Rows are one point carried round by a steady rotation, each followed by how many ticks it has turned.
The counts run from 0 to 197.
[ 1.53 -2.53  0.85 -1.54  0.35  1.34  0.61  1.84  1.65  0.70  1.52  1.13
 -0.59 -2.38 -0.77  0.90 -0.09  0.77 -0.86 -2.52  1.35 -0.25 -1.48 -4.82
 -0.34  1.45 -1.35  1.48 -2.87  1.45 -1.73  1.40 -0.65  2.01 -4.36 -2.23
 -1.43  0.74 -2.19  0.71 -0.82  0.40  0.33]  1
[ 2.65 -1.01 -0.15 -1.53  0.04 -1.34 -1.97  2.03  1.68  0.24  1.84  0.08
 -2.56 -1.35 -1.97  0.37 -1.32  1.26  0.80 -2.55  0.91 -0.37 -2.68 -0.37
 -0.18  0.31  0.68  1.29 -1.25  1.81 -1.97  0.51  3.21  1.84 -1.99 -3.27
  1.85 -1.61 -1.83  1.08 -1.04  2.64  2.54]  191
[ 0.64 -1.12  1.73 -0.45  1.33 -2.47  1.03  2.77  2.82  0.61  0.64 -1.16
 -1.44 -1.30  0.01 -1.15  0.48 -0.42 -1.61  0.75 -1.41 -1.86 -0.48 -2.23
 -2.72  0.68  1.16  0.83 -3.31  1.54  0.52 -0.80 -1.93  3.48 -1.86 -2.43
  1.64 -2.38 -1.05  0.83 -1.45  2.38  2.36]  27
[-0.46 -0.03 -2.24  0.42 -0.76  0.63 -1.29 -1.76  3.08 -0.29  1.19 -1.52
 -0.92 -2.42  1.34  0.76 -0.15  1.02 -2.64 -1.27 -0.11  2.47 -1.62 -2.64
  3.84 -2.06  3.16  0.57 -0.05  1.57  0.18  3.83  1.13  1.69 -0.37 -0.43
 -0.54 -2.44 -0.29  1.37 -1.26  1.07  0.58]  172
[-0.43  1.86  0.42 -2.67 -1.21 -0.72 -1.10 -0.90  3.37  2.78 -0.34 -1.89
  0.54  0.42  2.18  2.15 -1.50  0.21  1.60 -1.26 -0.02 -0.19 -2.10 -0.83
 -0.77 -0.12  1.21  2.81 -1.30  1.15 -1.07  0.78  2.77 -0.97  2.43 -3.14
  1.05 -1.19  2.21  3.64  0.55  2.24 -0.92]  82
[ 2.74 -0.75 -0.54 -3.26  1.06  0.28  1.05 -0.38  1.91 -1.08  1.61 -0.87
  1.30 -1.10  1.49  2.79 -2.15  3.03 -3.40 -1.27  1.57 -0.89 -1.75  0.08
  1.25  2.58 -0.15  1.85 -0.39 -0.63 -1.66  2.98  2.39 -1.77 -0.25 -3.03
 -1.16 -0.31 -0.55  2.29  1.24  1.88  0.92]  195
[-0.99  0.24 -0.15 -0.44 -0.60  0.82 -1.59 -0.09  2.41  1.91  0.37 -0.49
 -1.03 -3.50 -1.68  0.07 -0.66 -0.83  1.65 -2.37 -0.51  1.49 -2.14 -6.38
  1.85 -0.77 -0.39  1.27 -0.78  1.05 -1.64  1.91  1.61  3.45 -1.20 -1.23
 -0.50 -0.33  0.81  0.54 -1.19 -0.50 -0.80]  77
[ 2.13 -1.46  0.88 -1.83 -0.91 -3.77  1.45 -0.67 -0.84 -1.10  2.34 -2.75
 -0.40 -1.32  0.73  3.43 -0.38  1.88 -2.38 -1.18  0.08  1.59 -2.25 -1.36
  0.18  2.75  0.89  0.53 -1.94  1.64 -0.61  2.82 -0.19 -0.53 -0.13 -2.44
  0.48 -0.66  2.50  3.19 -1.01  0.31  1.27]  60
[-0.58 -0.05 -2.56 -1.62 -0.66  3.05 -1.77 -0.25  5.52  1.80  0.25  0.11
 -0.71 -1.45  0.21 -1.54  1.05  1.02 -1.57 -1.53  0.35 -0.79  0.33 -0.62
  1.78 -0.23  2.49  1.11 -2.25  0.14 -0.88  1.96 -0.25  0.34  0.18 -1.47
 -0.02 -0.87 -1.74  2.20  0.81  4.16  0.90]  8
[ 0.69 -1.01  0.36 -0.28 -0.25  0.13 -0.18  0.77  5.92  0.56 -0.30 -3.04
 -0.09 -1.21 -0.55 -0.12 -1.13 -0.12 -3.59 -0.42 -0.41 -1.91  1.73 -0.57
 -2.50  2.31 -0.88  0.95 -3.36 -0.42 -1.03 -1.18 -1.37  3.01  1.52 -0.68
  0.01 -0.37 -1.09  1.61  1.26  2.03  1.32]  131
[ 0.85 -0.62  0.80 -3.88  0.79 -0.78  1.67  1.73 -1.38  0.97  1.40  1.03
 -1.08 -0.99 -1.94  2.85 -1.07  2.01  0.25 -1.78 -0.07 -1.17 -4.27 -1.74
  1.31  2.48 -0.53  2.09  0.01 -0.34 -2.53  0.29  1.73  0.61 -1.94 -2.59
 -0.14 -1.91  1.72  2.15 -1.21  0.02  0.60]  89
[-1.07  0.66  1.15 -2.64 -0.90 -0.88  0.10 -0.32  1.50  2.40  0.39 -0.58
  0.33 -0.83  0.16  2.61 -2.84 -0.53  2.55 -1.58  0.04  0.87 -1.83 -2.52
 -0.27 -0.24 -0.96  2.51 -0.19  0.73 -2.09  1.34  2.91  1.44 -0.22 -3.74
  0.17  0.67  2.81  3.44  0.47  0.76 -2.24]  80
[ 1.16 -2.10 -0.24 -2.07 -1.87  0.60  1.55 -0.44  2.38  0.64  0.08 -3.07
  0.06 -0.76 -0.94  1.84 -0.77  0.72 -4.04 -0.41  0.40 -1.24  1.24  0.74
 -1.74  3.46 -0.55  0.76 -3.11 -0.95 -1.45  1.00 -1.57  1.05 -0.21 -0.97
 -1.18  0.10  1.12  3.75  0.90  1.94  1.03]  33
[-0.80 -0.84  1.52 -2.89  1.02 -1.16  2.15  0.95  1.51  1.66  0.79 -0.43
 -0.18  1.61 -0.72  2.84  0.57  0.28 -3.00  0.07 -1.15 -3.42 -0.48 -1.65
 -3.52  1.71 -0.03  2.84 -0.98  0.16  0.91  1.63 -2.08  1.52 -0.57 -0.72
 -1.14 -0.84  1.94  3.12 -0.68 -0.40 -1.52]  23
[-1.40  0.15 -1.15 -0.54  0.47  0.74  0.42 -1.89  1.20  0.01  0.93 -0.50
  0.21 -2.81  0.42  1.81 -0.15  1.26 -1.90 -1.37 -0.90  2.39 -2.38 -5.38
  4.11 -0.26  1.30  0.67  1.11  0.60 -1.04  3.52  1.10  1.84 -1.37 -0.55
 -0.85 -1.78  2.33  1.30 -1.53 -1.17 -0.67]  174
[ 2.30 -1.89  0.67 -2.02 -1.47 -4.20  0.44 -1.29 -0.29 -0.44  2.28 -2.27
 -1.16 -0.58 -0.67  2.51  0.30  1.18 -1.26 -1.58  0.68  1.67 -1.59 -0.77
 -0.63  1.99  1.44  0.95 -1.90  2.17 -0.11  3.83  0.08  0.34 -1.13 -2.14
  0.77 -0.41  1.40  3.37 -0.81  0.84  1.65]  59
[ 1.42 -2.84 -1.98 -0.71 -3.36  1.69  0.78  0.52  2.59  1.42 -0.04 -2.22
 -1.02 -1.31  1.37  1.15  0.55  0.95 -4.11  0.54 -0.60  0.68  0.84  0.42
  0.16  0.06  2.64 -0.03 -3.72  1.51 -0.43 -0.53 -2.15  2.42 -1.01  0.36
 -0.15 -2.88 -0.96  1.81 -1.40  2.15  1.63]  36
[ 1.32 -2.65 -1.65 -0.92 -3.21  1.21  0.75  0.62  2.69  1.16 -0.39 -3.05
 -1.11 -0.89  0.84  1.85 -0.20  1.05 -4.51  0.49  0.16 -0.63  0.82  0.49
 -1.07  0.58  1.83  0.98 -4.01  0.90 -0.33 -0.54 -1.75  1.46  0.07  0.45
 -0.90 -1.87 -0.22  2.43 -0.53  2.04  1.60]  35
[-1.58  1.07  0.73 -0.02  1.04 -1.60  1.77  0.86  2.04  1.09 -0.14 -1.98
 -0.74 -1.08  1.42  1.39 -0.13 -0.35 -3.27  1.70 -3.47 -1.28 -1.68 -2.14
 -0.05 -0.69  2.50  1.26 -0.73  0.53  0.74 -1.00 -0.26  2.93  0.91 -0.69
  1.94 -4.46  2.98  1.82 -2.22 -0.50  0.92]  150
[-2.09 -0.45 -0.94 -2.40 -0.77 -1.77  1.32 -1.78  0.13  1.42  1.06 -0.80
  0.15 -0.24 -0.84  2.31 -0.03  0.19 -2.41  0.13 -0.60  0.93  0.63 -0.47
  0.69 -0.15  2.05  0.89  0.41  0.01  0.23  4.12 -0.80  3.41 -1.79 -0.75
 -0.59 -0.92  3.91  4.50 -1.36  0.40 -2.20]  146
[ 0.76 -2.14  0.19 -1.15  1.19 -1.15  0.55  2.22  2.19  0.43  1.92  0.56
 -2.26  0.04 -1.63  0.40  1.33  0.22 -3.60 -0.66 -0.40 -2.13 -0.42 -2.08
 -2.33 -0.62  1.84  1.64 -1.25  1.56  1.66  1.32 -1.47  3.53 -3.42  0.30
 -0.30 -2.37 -1.54  1.40 -2.74  0.05  1.12]  124
[ 0.66 -1.13  2.27 -1.40 -0.54 -4.72  0.24 -0.66  1.51 -0.25  1.33 -2.64
 -0.70 -0.38 -2.57  2.76 -1.75 -0.42 -1.16 -1.20 -0.05 -0.21 -0.49 -1.76
 -2.90  2.61 -2.25  1.06 -0.87 -0.01 -0.89  2.50  0.58  3.25 -0.51 -2.22
  0.72  0.31  2.40  3.62  0.20 -0.31 -0.12]  156
[-1.53 -0.51 -0.99 -3.15 -1.75  3.93  1.02  1.20  2.81  4.61 -0.77  0.16
 -0.39 -0.29  0.44  2.03  0.84  0.99 -1.13 -1.25 -1.30 -2.24 -1.39 -1.75
 -0.10  0.39  1.93  2.29 -2.81  0.25 -0.44 -0.92 -1.25 -0.55  0.38 -0.68
 -1.00 -1.64  1.53  2.97 -0.89  1.74 -1.59]  111
[-2.57 -0.50 -2.45 -1.62 -1.97 -0.61 -1.04 -1.99  1.82  1.78  0.91 -0.71
 -1.13 -1.39 -3.42 -0.14  0.35 -0.19 -1.75 -0.03 -0.26  1.17  1.52  0.27
  1.31 -0.80  1.89 -0.57 -0.39 -1.07 -0.36  3.90 -0.33  4.56 -1.20 -0.36
  0.55 -1.31  2.42  3.49 -1.12  2.13 -0.55]  144
[-2.15 -0.55 -1.71 -2.30 -1.98 -0.92 -0.14 -2.30  0.95  1.18  1.47 -0.90
 -0.67 -0.65 -2.73  1.20  0.57 -0.26 -2.19 -0.41  0.10  1.30  1.35 -0.27
  0.79 -0.39  2.02  0.08  0.37 -0.55 -0.09  4.40 -0.65  3.99 -1.62 -0.34
 -0.43 -1.26  3.13  4.34 -1.30  1.22 -1.17]  145
[ 1.29 -0.77 -0.95 -1.19 -1.29 -0.50  0.03 -2.20  2.13 -0.23  1.59 -2.01
  1.68 -1.26  2.06  4.08 -4.00  0.73 -2.90 -0.84  0.91  2.15  0.00 -1.68
  1.09 -0.25 -0.03  1.28  0.53  0.14 -0.93  3.52  2.89  2.41 -1.36 -1.45
 -1.52  0.07  0.51  2.59  0.32 -0.22 -0.88]  70
[ 0.84 -0.05 -2.48  0.36 -2.69  0.65 -2.10 -1.96  3.69  0.04  0.63 -2.22
 -0.93 -1.41  2.35  1.17 -0.90  1.04 -2.41 -0.81  0.53  2.60 -0.91 -1.62
  2.61 -2.14  3.65  0.65 -0.61  1.40  0.09  1.89  2.18  1.66  0.22 -0.06
 -0.09 -2.42 -0.10  1.50 -0.82  1.42  0.97]  171
[-0.86 -1.50  0.30 -2.06 -1.46  1.32  3.96  0.33  0.01  1.29 -0.88 -1.41
  1.68 -2.70  2.98  1.64 -0.94  0.76 -2.36  1.60 -2.03  0.99  0.39 -1.41
  1.22  1.45  0.88 -0.42 -3.24  0.34 -2.23 -0.27 -2.17  1.59 -1.49 -2.82
 -0.80 -0.80  1.97  2.38 -0.96  2.40 -0.33]  138
[ 0.45 -1.19  2.72 -1.49  2.44 -2.10  3.08  1.41  1.55 -0.87  0.95  0.00
  0.89 -1.24  0.13  0.87 -0.94 -0.22 -2.49  0.92 -0.73 -1.72 -0.10 -2.85
 -1.65  1.87 -1.35  1.06 -0.69  0.14 -0.38  1.11 -1.29  3.73 -3.92 -3.35
 -0.27  0.13 -0.44  1.37 -0.58  1.03  0.90]  127
[ 0.96 -0.11  1.31 -3.98  0.35 -0.42  1.45  2.48 -0.75  1.25  1.26  0.82
 -0.77 -0.64 -1.11  3.33 -2.58  1.92 -0.54 -0.65  0.18 -1.55 -3.83 -0.24
  0.11  1.83 -0.97  2.26  0.39 -0.13 -2.37 -1.20  2.97  0.70 -1.73 -2.33
  0.04 -1.93  1.51  2.25 -0.97  0.83  0.50]  90
[ 1.04 -1.29 -0.49 -1.24 -3.22  0.28  0.40 -0.61  1.04  0.82  0.36 -3.15
  0.52 -2.19  0.04  3.28 -4.07  0.83 -1.20 -0.52  0.20  1.52 -0.63  0.02
  1.02  1.90 -1.30 -0.01 -1.73 -0.91 -3.59 -0.57  2.66  2.29 -0.21 -1.67
 -0.93 -0.42  1.38  2.79  0.71  0.82  0.50]  167
[-0.36  0.14 -0.32 -2.42  1.42 -0.10  0.21  1.05  3.88  1.78  0.38 -0.51
 -1.02  1.98 -1.50  1.95  0.07  1.76 -4.44 -0.25 -1.39 -4.54 -0.79  0.99
 -1.42  1.00  1.76  2.75 -0.50 -0.99  0.83 -0.03 -0.50  1.09  0.99  0.27
  0.14 -2.68  0.88  2.95 -0.18  1.09  0.27]  121
[ 1.86 -1.61  0.38  0.60 -0.91 -1.89 -0.35  1.09  1.91 -1.01  0.88 -2.85
 -1.73 -3.38  0.14 -0.19  0.65  1.09 -2.12 -1.55 -1.02  1.52 -1.73 -3.23
  1.11  1.84  1.50 -0.47 -4.09  2.27 -0.56  0.41 -1.03  1.06  0.67 -0.92
  1.12 -2.15 -0.39  0.22 -1.51  0.66  3.44]  162
